One turn sends every row of this set to another row. A few are shown first. Where does it send the rows asked after them?
gidep: [ 1.19  0.64  0.05 -0.25  0.48  0.02  1.11 -0.48 -1.24  1.08 -0.06  0.00
  0.03 -0.14 -0.35  0.08 -1.19  2.99  2.13  0.16  0.14  0.60 -0.78 -1.07
  0.42 -0.05  0.74 -0.70 -1.84  0.66 -0.18  0.12  1.27 -0.49  0.54  0.24
  0.38  0.82  0.21 -0.28 -1.30  1.72  0.55 -0.16  1.58 -0.06 -0.67  1.17
 -0.91 -1.31 -0.43]
kule: [-1.71  0.55 -0.35 -1.98 -1.40 -0.46 -1.92  1.87 -1.62 -0.36 -0.43  0.92
 -0.35 -0.03 -0.64  0.64 -0.97  0.28 -0.71 -0.18  0.30  0.48  0.18 -2.23
 -0.19  0.59  1.20 -0.83 -0.57  0.23 -0.06  0.25  0.63 -0.38 -0.09  0.07
 -0.23 -1.81  0.83 -0.90  0.13  0.09  0.39 -1.01 -1.12  2.26 -1.01  0.78
 -1.05 -0.70 -0.49]
supu: [-0.80 -1.22 -0.33  0.11  0.37  1.37  0.29 -0.18 -0.62  0.06  0.68  0.68
  0.08  0.50  0.60 -0.56  1.20 -0.07 -2.30  0.35  0.93  0.01 -0.31 -0.93
 -0.80  0.32 -0.12  0.05 -0.74  0.27  0.25  0.13  0.28 -0.91  0.24 -0.45
  0.73 -1.45  1.12 -0.02 -0.34  0.08 -0.72 -0.70  0.09 -0.62 -1.13 -0.78
  0.75  1.62  0.07]
sas: [-1.48 -0.90  0.10 -0.33 -1.35 -0.10  1.00  1.63  0.94  1.11  0.71  0.51
 -0.14  1.06  0.53  0.42  1.21  0.19  0.83  0.34  0.67  0.84 -0.65  2.71
  0.10 -0.22  1.15 -1.17 -0.37  0.16  0.39  0.00  0.46 -0.41  0.38  0.18
 -0.20 -1.30  0.51  0.00  0.05 -0.10  0.02 -0.53  0.44  2.36 -1.13  0.38
  2.10 -1.82 -0.53]
gapa: [-0.45 -0.67 -0.24 -0.12  0.36  1.48  0.69 -0.19 -0.67  0.07  1.24  0.84
 -0.14  0.42  0.38 -0.23  0.47 -0.13 -2.28  0.17  1.07  0.02 -0.02 -0.70
 -1.42  0.90 -0.06 -0.11 -0.93  0.34  0.52  0.20  0.44 -0.91 -0.17 -0.20
  0.50 -1.45  1.18 -0.13 -0.04  0.07 -0.66 -1.20  0.04 -0.29 -0.82 -0.47
  0.71  1.87  0.06]
zubus: [-0.55  0.28 -0.48 -0.40 -0.75  0.00 -1.74 -0.64  1.00  1.11 -0.91  0.05
  0.45  0.64  0.87  0.28  0.03 -0.02  1.47  0.44 -0.58  0.22 -1.11  0.40
  0.30  0.07  1.24 -0.20 -2.16 -0.25  0.00 -0.22  0.51  0.03  0.67  0.99
 -0.17 -1.46  0.78  0.19  0.06  0.25  1.78  0.35  1.00 -0.55 -0.98  0.12
 -3.66  0.11  0.36]
tovof: [-0.40  0.78 -0.76 -0.28 -0.78 -0.24 -1.49 -0.72  0.90  0.57 -0.62  0.38
  0.16  0.63  0.45  0.52 -0.37 -0.38  1.64  0.26 -0.74  0.16 -0.95  0.54
 -0.04  0.36  1.15 -0.48 -2.26 -0.16 -0.02 -0.09  0.42 -0.02  0.23  0.93
 -0.25 -0.93  1.09 -0.08  0.39  0.12  1.83 -0.03  0.74 -0.45 -1.10 -0.04
 -3.89  0.47  0.29]
bupa: [ 1.30  0.92  0.13  0.25 -0.39  0.12  1.71 -0.30 -0.45  0.94  0.07 -0.04
 -0.11  0.48 -0.95  0.39 -1.45  2.73  2.04 -0.26  0.71  0.74 -0.81 -1.18
  0.39  0.36  0.73 -0.94 -1.68 -0.12  0.18  0.19  0.88 -0.19  0.04  0.07
 -0.27  0.90  0.29 -0.39 -1.42  0.65  0.31 -0.34  1.25  0.46 -0.68  1.33
 -1.64 -1.49 -0.29]
Tevid: [-1.28 -1.00 -0.67 -0.43 -0.93 -0.49  0.46  1.28  0.24  0.19  0.57  0.99
 -0.53  0.46  0.49  0.21  1.22 -0.64  1.37  0.32 -0.06  0.68 -0.89  2.68
  0.27 -0.13  0.84 -1.35 -0.49  0.95 -0.06  0.11  0.40 -0.80  0.03  0.22
  0.24  0.03  1.04 -0.39  0.67  0.33  0.47 -1.16  0.51  2.04 -1.53 -0.08
  2.48 -1.27 -0.90]
zupu: [ 1.61  0.42 -0.32 -1.63 -0.34  0.40  1.29  2.05  0.65  0.09 -1.31  0.41
 -0.09 -0.07  0.83 -0.02  1.07  0.31  2.49  0.46 -0.15  0.05 -1.57  0.96
  0.38 -0.19 -0.93  0.31 -1.65 -0.10 -0.13 -0.08  0.95 -0.52  0.65  0.27
  0.63  0.06  0.15 -0.21 -1.86  1.18  0.69 -0.67 -0.51  1.36 -1.19  0.17
  1.80  0.98  1.07]
Sar: [ 0.92  0.19 -0.31  0.56 -0.22 -0.13  0.98 -0.45 -0.63  0.72 -0.65 -0.09
  0.08  0.46 -0.62 -0.13 -0.55  2.66  2.13  0.00  0.25  0.61 -1.25 -1.48
  1.24 -0.36  0.57 -0.77 -1.42  0.12 -0.34  0.09  0.63 -0.31  0.46 -0.13
  0.24  1.43  0.39 -0.40 -1.62  0.85  0.39  0.13  1.32 -0.13 -1.17  0.77
 -1.39 -1.68 -0.29]
Tarez: [-0.22  0.74 -0.49 -0.93 -0.17  0.03 -1.70 -0.75  0.35  0.99 -0.37  0.27
  0.16  0.09  0.89  0.43 -0.60 -0.10  1.64  0.49 -0.83  0.12 -0.80  0.68
 -0.31  0.42  1.31 -0.25 -2.48  0.34  0.03 -0.18  0.90 -0.18  0.47  1.36
 -0.05 -1.40  0.90  0.12  0.64  0.88  2.03 -0.15  1.08 -0.53 -0.73  0.29
 -3.27  0.59  0.17]
nirib: [-1.92  0.10 -0.38 -2.07 -1.04 -0.61 -2.36  1.83 -1.98 -0.20 -0.81  0.77
 -0.18 -0.23 -0.28  0.35 -0.47  0.51 -0.75  0.12  0.01  0.37  0.06 -2.24
  0.05  0.00  1.23 -0.65 -0.49  0.53 -0.37  0.13  0.78 -0.49  0.36  0.05
  0.18 -1.89  0.72 -0.79 -0.03  0.58  0.45 -0.57 -0.98  1.80 -1.20  0.55
 -0.65 -0.78 -0.52]
topaz: [ 1.24  1.21 -0.38 -1.25 -0.25 -0.33  1.75  2.16  0.36 -0.35 -1.20  0.60
 -0.05  0.42  0.40  0.27  1.11  0.84  2.28  0.61 -0.55 -0.07 -0.92  1.22
 -0.32 -0.69 -0.51  0.10 -1.70 -0.14 -0.34  0.24  1.00 -0.46  0.68 -0.21
  0.75 -0.03  0.10 -0.50 -2.07  1.12  0.48 -0.13 -1.16  1.19 -1.41 -0.41
  1.24  0.99  1.36]
vafes: [-1.60  0.20 -0.05 -2.29 -1.32 -0.08 -2.06  1.89 -1.55  0.14 -0.46  0.67
 -0.26 -0.26 -0.31  0.54 -0.88  0.42 -0.84 -0.06  0.55  0.50  0.07 -2.23
 -0.09  0.60  1.19 -0.61 -0.58  0.20  0.02  0.03  0.81 -0.36  0.15  0.31
 -0.22 -2.35  0.62 -0.59  0.02  0.28  0.40 -0.97 -0.78  2.26 -0.81  1.19
 -0.73 -0.76 -0.51]
Tuvap: [-0.66  0.83 -0.34 -0.69 -0.29 -0.22 -1.56 -0.65  0.41  1.17 -0.50  0.11
  0.44  0.51  0.84  0.44 -0.21  0.38  1.36  0.67 -0.85  0.08 -0.59  0.68
 -0.32 -0.10  1.48 -0.23 -2.31  0.07 -0.08 -0.19  0.89 -0.05  0.84  0.99
  0.06 -1.76  0.68  0.15  0.16  0.73  1.82  0.48  0.82 -0.73 -0.88  0.05
 -3.54  0.32  0.38]
zoke: [ 1.09  0.73 -0.26  0.62 -0.43 -0.30  1.47 -0.35 -0.54  0.47 -0.30  0.17
 -0.11  0.60 -0.99  0.23 -1.03  2.57  2.08 -0.14  0.32  0.65 -1.00 -1.33
  0.71 -0.05  0.66 -0.98 -1.55 -0.03 -0.14  0.30  0.65 -0.25  0.10 -0.17
 -0.04  1.46  0.47 -0.59 -1.51  0.61  0.33 -0.13  1.01  0.20 -1.12  0.79
 -1.73 -1.53 -0.26]
bok: [ 1.49  0.94  0.29 -1.68 -0.52  0.51  1.84  2.33  0.91  0.64 -0.98  0.15
  0.11  0.39  0.65  0.28  0.90  1.05  2.08  0.47  0.25  0.13 -0.98  1.21
 -0.24 -0.22 -0.55  0.38 -1.73 -0.49  0.22 -0.05  1.20 -0.28  0.83  0.16
  0.36 -0.99 -0.21 -0.03 -2.22  0.96  0.41 -0.29 -0.69  1.64 -0.89  0.44
  1.48  0.73  1.33]
suvog: [-1.68  0.11 -0.27 -0.45 -0.71 -0.96  1.24  1.53 -0.14  0.40  1.14  1.03
 -0.38  0.89  0.16  0.67  0.91  0.39  0.95  0.56 -0.19  0.63  0.16  3.14
 -0.88 -0.57  1.49 -1.45 -0.73  0.77  0.06  0.42  0.86 -0.72  0.33 -0.05
  0.21 -0.97  0.68 -0.48  0.35  0.54  0.17 -0.54  0.00  2.00 -1.38 -0.25
  2.01 -1.29 -0.48]
Tufud: [ 0.89  0.29 -0.01  0.12  0.24 -0.14  1.00 -0.46 -0.99  1.20 -0.48 -0.22
  0.19  0.18 -0.33 -0.17 -0.63  3.11  1.98  0.24  0.23  0.55 -0.94 -1.32
  0.88 -0.49  0.76 -0.62 -1.59  0.37 -0.34  0.06  1.02 -0.39  0.81  0.04
  0.44  0.77  0.10 -0.23 -1.70  1.41  0.41  0.32  1.47 -0.23 -0.92  0.95
 -1.09 -1.71 -0.28]
kepur: [-1.68  0.04 -0.51 -1.83 -1.59 -0.35 -2.20  1.82 -1.35 -0.43 -0.85  0.87
 -0.37 -0.08 -0.52  0.43 -0.59 -0.05 -0.62 -0.20  0.36  0.49 -0.28 -2.48
  0.41  0.47  0.99 -0.78 -0.40  0.16 -0.16  0.14  0.34 -0.34 -0.05  0.02
 -0.17 -1.48  0.97 -0.85  0.12 -0.07  0.36 -1.01 -0.98  2.20 -1.23  0.72
 -0.99 -0.83 -0.59]
nosa: [-0.39  1.22 -0.34 -0.47 -0.80 -0.13 -1.04 -0.55  0.89  0.91 -0.26  0.26
  0.17  0.76  0.38  0.80 -0.70  0.08  1.38  0.30 -0.46  0.21 -0.55  0.73
 -0.60  0.46  1.44 -0.43 -2.38 -0.36  0.25 -0.01  0.70  0.06  0.25  0.96
 -0.46 -1.62  0.89  0.02  0.26  0.12  1.70  0.06  0.63 -0.21 -0.77  0.27
 -3.99  0.42  0.44]
foti: [ 1.77  0.69 -0.35 -1.32 -0.75  0.43  1.70  2.15  1.10 -0.21 -1.22  0.54
 -0.21  0.25  0.45  0.26  0.86  0.08  2.51  0.20  0.10  0.09 -1.64  0.94
  0.26  0.10 -0.95  0.13 -1.61 -0.43  0.06  0.04  0.71 -0.39  0.25  0.15
  0.30  0.28  0.31 -0.35 -1.82  0.52  0.57 -0.86 -0.72  1.68 -1.27  0.23
  1.32  1.00  1.11]
lefu: [-0.64 -0.87 -0.15 -0.11  0.51  1.41  0.51 -0.13 -0.75  0.25  1.07  0.67
  0.06  0.41  0.56 -0.37  0.83  0.15 -2.38  0.36  1.03 -0.05 -0.03 -0.74
 -1.24  0.44  0.00  0.04 -0.85  0.34  0.38  0.17  0.56 -0.96  0.18 -0.26
  0.63 -1.75  1.05  0.00 -0.22  0.27 -0.72 -0.78  0.10 -0.47 -0.85 -0.61
  0.85  1.76  0.09]
som: [-1.56 -0.12 -0.39 -2.36 -1.03 -0.19 -2.43  1.78 -1.79 -0.07 -0.69  0.71
 -0.31 -0.55 -0.16  0.33 -0.67  0.21 -0.62  0.01  0.30  0.39 -0.16 -2.27
  0.22  0.48  1.11 -0.59 -0.56  0.57 -0.19  0.01  0.76 -0.49  0.22  0.34
  0.02 -1.89  0.74 -0.65  0.20  0.63  0.54 -1.06 -0.61  1.97 -0.94  0.94
 -0.44 -0.68 -0.66]
Vafuf: [-1.97 -0.14 -0.28 -1.87 -1.48 -0.41 -2.28  1.90 -1.38 -0.07 -0.92  0.60
 -0.14  0.09 -0.34  0.32 -0.24  0.38 -0.83  0.03  0.32  0.48 -0.17 -2.44
  0.48  0.08  1.18 -0.58 -0.31  0.13 -0.26  0.06  0.49 -0.31  0.36 -0.03
 -0.05 -1.95  0.71 -0.70 -0.23  0.04  0.30 -0.52 -0.98  1.98 -1.23  0.67
 -0.91 -1.03 -0.42]
dafa: [-1.79 -0.01 -0.29 -0.20 -0.89 -1.04  1.20  1.55 -0.01  0.26  0.98  1.01
 -0.38  1.08  0.10  0.63  1.03  0.42  0.91  0.54 -0.28  0.62  0.12  3.06
 -0.72 -0.68  1.46 -1.44 -0.61  0.66 -0.05  0.47  0.72 -0.66  0.27 -0.16
  0.20 -0.76  0.73 -0.49  0.26  0.38  0.12 -0.45 -0.17  1.99 -1.57 -0.40
  1.91 -1.39 -0.44]
genub: [-0.74 -0.76 -0.39  0.44 -0.12  1.29  0.81 -0.11 -0.23 -0.11  0.91  0.77
 -0.04  0.93  0.15 -0.25  0.84 -0.15 -2.36  0.13  1.18  0.05 -0.15 -0.88
 -1.07  0.62 -0.09 -0.19 -0.69 -0.12  0.47  0.31  0.07 -0.74 -0.17 -0.56
  0.37 -1.27  1.22 -0.22 -0.36 -0.55 -0.90 -0.79 -0.29 -0.31 -1.17 -0.78
  0.22  1.60  0.21]
bidot: [-0.17  0.72 -0.20 -0.88 -0.67  0.35 -1.41 -0.62  0.93  1.31 -0.30  0.13
  0.24  0.35  0.75  0.55 -0.71 -0.01  1.48  0.33 -0.26  0.24 -0.88  0.63
 -0.30  0.67  1.21 -0.25 -2.41 -0.18  0.37 -0.25  0.75  0.01  0.41  1.32
 -0.41 -1.82  0.79  0.30  0.42  0.36  1.86 -0.22  1.16 -0.17 -0.47  0.71
 -3.52  0.36  0.23]
Nufe: [ 1.57  1.57 -0.17 -1.46 -0.36 -0.08  2.08  2.20  0.43 -0.26 -0.80  0.65
 -0.25  0.34  0.23  0.56  0.53  0.72  2.35  0.42 -0.27  0.07 -0.75  1.36
 -0.75 -0.17 -0.54  0.01 -1.86 -0.20 -0.04  0.32  1.20 -0.46  0.43  0.00
  0.48 -0.16  0.13 -0.43 -1.87  0.99  0.52 -0.59 -1.06  1.54 -1.15  0.00
  1.21  1.20  1.30]
bufo: [-0.82 -0.95 -0.53  0.45  0.11  1.15  0.51 -0.14 -0.50 -0.27  0.72  0.83
  0.01  0.77  0.31 -0.46  1.19 -0.18 -2.26  0.26  0.88 -0.09 -0.25 -0.92
 -0.86  0.35 -0.12 -0.09 -0.68  0.11  0.23  0.22  0.08 -0.85  0.02 -0.64
  0.59 -1.02  1.29 -0.24 -0.31 -0.24 -0.76 -0.68 -0.20 -0.58 -1.35 -1.02
  0.46  1.62  0.16]
roro: [ 1.51  0.67  0.10 -0.23  0.09  0.31  1.36 -0.44 -0.74  1.15  0.08 -0.03
 -0.14 -0.13 -0.54  0.23 -1.51  2.66  2.17 -0.15  0.56  0.66 -0.95 -1.14
  0.41  0.45  0.60 -0.80 -1.79  0.30  0.12  0.08  1.13 -0.39  0.19  0.42
 -0.05  0.84  0.29 -0.25 -1.19  1.19  0.48 -0.58  1.61  0.34 -0.46  1.58
 -1.08 -1.30 -0.51]
rarit: [-1.56 -1.05  0.15 -0.52 -1.19 -0.05  0.82  1.64  0.75  1.21  0.69  0.46
 -0.12  0.88  0.71  0.33  1.35  0.30  0.81  0.47  0.59  0.80 -0.64  2.72
  0.16 -0.40  1.17 -1.08 -0.37  0.32  0.31 -0.03  0.60 -0.47  0.56  0.24
 -0.06 -1.39  0.47  0.06  0.04  0.15  0.08 -0.48  0.61  2.20 -1.14  0.38
  2.30 -1.83 -0.60]
Pote: [ 1.27  0.83  0.08 -1.13 -0.90  0.28  1.93  2.35  1.19  0.28 -1.28  0.19
  0.18  0.77  0.44  0.23  1.20  0.97  2.06  0.46  0.18  0.10 -1.16  1.03
  0.12 -0.46 -0.56  0.30 -1.50 -0.85  0.11  0.02  0.85 -0.15  0.72 -0.18
  0.33 -0.64 -0.15 -0.14 -2.42  0.44  0.25  0.00 -0.97  1.57 -1.27  0.07
  1.08  0.57  1.46]
Tapev: [-1.10 -0.84 -0.61 -0.48 -0.96 -0.36  0.59  1.32  0.34  0.21  0.77  1.04
 -0.59  0.40  0.42  0.34  0.91 -0.63  1.41  0.26  0.03  0.74 -0.83  2.78
  0.08  0.07  0.85 -1.36 -0.56  0.90  0.11  0.16  0.46 -0.79 -0.09  0.32
  0.13 -0.02  1.06 -0.37  0.81  0.31  0.46 -1.42  0.51  2.18 -1.36  0.11
  2.43 -1.17 -0.91]
tus: [-0.40 -0.76 -0.26  0.18 -0.03  1.58  0.83 -0.14 -0.23 -0.06  1.12  0.82
 -0.16  0.68  0.24 -0.22  0.51 -0.29 -2.32  0.04  1.34  0.08 -0.19 -0.85
 -1.20  0.92 -0.14 -0.17 -0.83  0.01  0.60  0.18  0.17 -0.82 -0.32 -0.30
  0.27 -1.33  1.24 -0.14 -0.17 -0.42 -0.78 -1.18 -0.09 -0.08 -0.91 -0.44
  0.43  1.72  0.07]

tus turns into genub
Tevid turns into rarit
som turns into vafes
Where do these go?
Pote turns into topaz
gidep turns into roro
nosa turns into tovof

